One vector is turned by the same rotation once a step. Each row is the vector after some number of steps, and that number follows the row.
The counts run from 0 to 420.
[  8 -28  -2 -16  25  49 -27  39  -3 -42]	397
[ 35 -46 -17  -8  -4   4  -9  22   4 -61]	195
[ 15 -41  -1  23  22  44 -19  24 -38 -20]	3
[  7 -28  -5 -17  23  42 -25  40   1 -44]	399
[ 19 -51 -17  29  13  36 -14  24 -36 -20]	267
[ 34 -42  14   4  40  22 -38   8  -7 -39]	280
[ 18 -50 -23  26   3  34  -5  30 -35 -30]	47
[ 22 -40   5  -5  40  33 -37  22  -3 -34]	14
[ 22 -34  -9  14 -19  25  11  24 -26 -60]	255
[ 13 -38   4  11  37  45 -32  27 -24 -24]	224
[ 18 -53 -20  28  12  32 -13  25 -34 -21]	50
[ 22 -33  -6   9 -21  23   7  22 -23 -62]	253
[ 37 -44  -8  15 -16   6   5  10 -21 -62]	203
[ 13 -42 -32 -11   0  29  -7  41  -5 -46]	356
[ 32 -33  23  29  11  29 -10   5 -40 -40]	164
[ 28 -47 -21 -11   0   9 -13  24   7 -59]	410
[ 33 -38  20   3  37  21 -35   6 -11 -42]	65
[ 16 -53 -37  -5   1  21  -9  35  -5 -44]	359
[ 17 -47 -20  31   8  36 -11  27 -39 -26]	265
[ 28 -54 -10  22  29  25 -30  15 -25 -19]	56
[ 28 -42 -20 -14   4   7 -15  24  10 -60]	193
[ 22 -30  -9   3 -19  25  11  27 -21 -65]	36
[  1 -23  -6 -18   6  44 -13  43  -7 -49]	133
[ 24 -54 -18  28  21  27 -22  23 -28 -21]	53
[ 17 -20   6 -13 -10  35   1  33 -13 -68]	298
[ 11 -28 -13  -2 -14  37   4  39 -15 -62]	302
[  5 -23  -5 -15   5  45  -9  43  -8 -56]	349
[  9 -34 -11 -21  21  39 -24  39   3 -47]	400
[ 25 -52  -9  21  32  32 -31  18 -24 -19]	272
[ 22 -56 -36  16   1  18  -9  27 -20 -31]	97
[ 21 -54 -23  26  15  33 -15  20 -33 -20]	51
[ 19 -38   2  -6  42  35 -38  28  -8 -33]	229
[ 20 -50 -35  -5  -1  14  -9  32   0 -48]	143
[ 14 -17  10 -13  -4  38  -3  32 -10 -67]	80
[ 16 -39   4  18  31  46 -25  25 -30 -20]	222
[ 25 -27  32  22  18  40 -18  11 -38 -40]	384
[ 17 -41 -22 -20  13  21 -24  33  11 -53]	405
[ 11 -21   5 -11  -7  40   1  34 -10 -66]	82
[ 28 -54 -35   6   1  10 -10  24  -9 -43]	363
[ 33 -27  33   6  27  30 -25   6 -21 -48]	334
[ 17 -37 -15  17 -16  32   8  31 -33 -49]	41
[ 26 -39   3 -13  36  25 -39  18   4 -45]	17
[ 41 -52  -5  26   7   5 -11   1 -24 -43]	372
[ 22 -53 -15  29  18  32 -19  22 -34 -19]	268
[ 27 -19  28 -12  17  29 -23  14  -5 -64]	73
[ 19 -16  15 -12  -4  31  -7  28 -10 -70]	295
[ 35 -40  -2  23 -15  15   6   9 -33 -55]	206
[ 23 -55 -36  -1  -1  13  -8  30  -6 -46]	361
[  5 -20   6 -15   7  50 -10  40  -9 -57]	347
[ 15 -47 -35  -9   2  22 -11  40  -1 -47]	141
[ 14 -38   4  20  30  47 -25  25 -35 -21]	221
[ 29 -29   7 -15  -2  14  -9  19   2 -71]	28
[ 34 -59 -29  13   2   1  -9  14 -10 -42]	366
[ 27 -49  -3  14  36  26 -37  16 -16 -23]	275
[  3 -30 -14 -13   3  42  -7  46  -8 -51]	351
[ 28 -60 -29  23  11  13 -16  20 -23 -27]	317
[ 23 -17  32  -4  18  42 -21  19 -17 -55]	339
[ 18 -48 -16  28   2  35  -7  25 -41 -27]	264
[ 16 -22  22  15  23  49 -20  20 -33 -39]	171
[ 28 -59 -33   7   0   5  -7  20  -9 -45]	364
[ 15 -45 -22  24  -7  34   1  29 -36 -35]	45
[  9 -23  19   5  27  52 -22  29 -25 -36]	174
[ 34 -45 -14  -1  -8   1  -3  15  -5 -64]	198
[ 20 -33  -6   6 -23  26  11  29 -22 -61]	37
[ 17 -39 -18  22 -16  35   7  30 -33 -46]	42
[  9 -32  -8 -19  24  40 -29  41   1 -43]	183
[ 30 -32   4 -19  15  17 -23  21   8 -66]	240
[ 20 -26  25  17  24  49 -20  21 -34 -36]	170
[  6 -30 -15 -14   5  43 -10  47  -2 -48]	135
[  5 -28   2 -12  24  48 -24  37  -8 -39]	396
[ 36 -48 -17   1  -9   0  -3  14  -6 -59]	415
[ 33 -37  18  -2  39  20 -36  10  -2 -44]	282
[ 28 -34   8 -16  32  22 -33  18   8 -51]	19
[ 12 -24  -1 -10 -10  39   2  37 -10 -64]	83
[ 13 -12  20 -10  12  50 -15  30 -15 -58]	343
[ 16 -53 -33  12  -6  27  -4  35 -18 -36]	94
[  7 -28   2 -14  29  48 -28  39  -6 -37]	180
[ 33 -58 -29   9   1   3 -12  18 -10 -42]	365
[  5 -21  -3 -17   8  46 -12  43  -9 -51]	132
[ 19 -41   2   7  40  40 -37  26 -16 -24]	10
[ 24 -36  -7   8 -22  24  11  27 -25 -58]	254
[ 34 -42  -2  22 -17   8   4   8 -31 -57]	205
[  5 -37 -27 -14  -2  35  -6  46  -3 -49]	354
[ 16 -48 -34  -9   0  19 -11  34  -1 -47]	142
[ 22 -45 -23 -18   8  15 -17  33  10 -53]	407
[ 25 -54 -34  -1  -1   8  -9  29  -5 -47]	145
[ 29 -30   8 -21  10  12 -17  17   5 -68]	25
[ 30 -54  -6  21  33  22 -32  14 -21 -20]	57
[ 15 -19  15 -14  -2  33  -9  30  -9 -67]	79
[ 16 -42  -2  29  13  44 -15  21 -40 -23]	1
[ 33 -35  21   1  35  18 -35   7  -6 -46]	66
[ 29 -61 -31  20   8  13 -14  22 -21 -31]	100
[ 20 -23  25  17  18  46 -20  17 -37 -37]	169
[ 16 -35 -14  15 -18  32   9  31 -30 -50]	40
[ 18 -15  27  -7  17  44 -16  24 -19 -58]	341
[  6 -24  15  -4  27  52 -26  37 -15 -40]	393
[ 27 -52 -13  25  26  27 -27  15 -25 -18]	55
[ 16 -40  -3  22  25  45 -23  25 -34 -21]	4
[ 42 -51  -9  20  -2  -1 -10   2 -21 -45]	154
[ 13 -19   6 -14  -7  38  -3  33 -11 -69]	81
[ 23 -38   4 -11  38  30 -39  27   2 -40]	232
[ 16 -54 -35  12  -2  25  -5  34 -21 -36]	95
[ 14 -47 -32  10  -7  28  -3  34 -26 -39]	310
[  6 -22   5 -12  12  52 -14  38 -13 -53]	130
[ 16 -41 -19  21 -15  34   4  28 -34 -39]	43
[ 42 -47   2  30   2   5  -8   1 -29 -44]	157
[ 16 -38   3  26  16  46 -17  23 -41 -27]	218
[ 21 -38 -13  18 -19  29   9  27 -31 -48]	257
[ 25 -38   5  31  -4  30   2  14 -44 -42]	211
[ 36 -30  23  -4  32  19 -32   4  -3 -52]	68
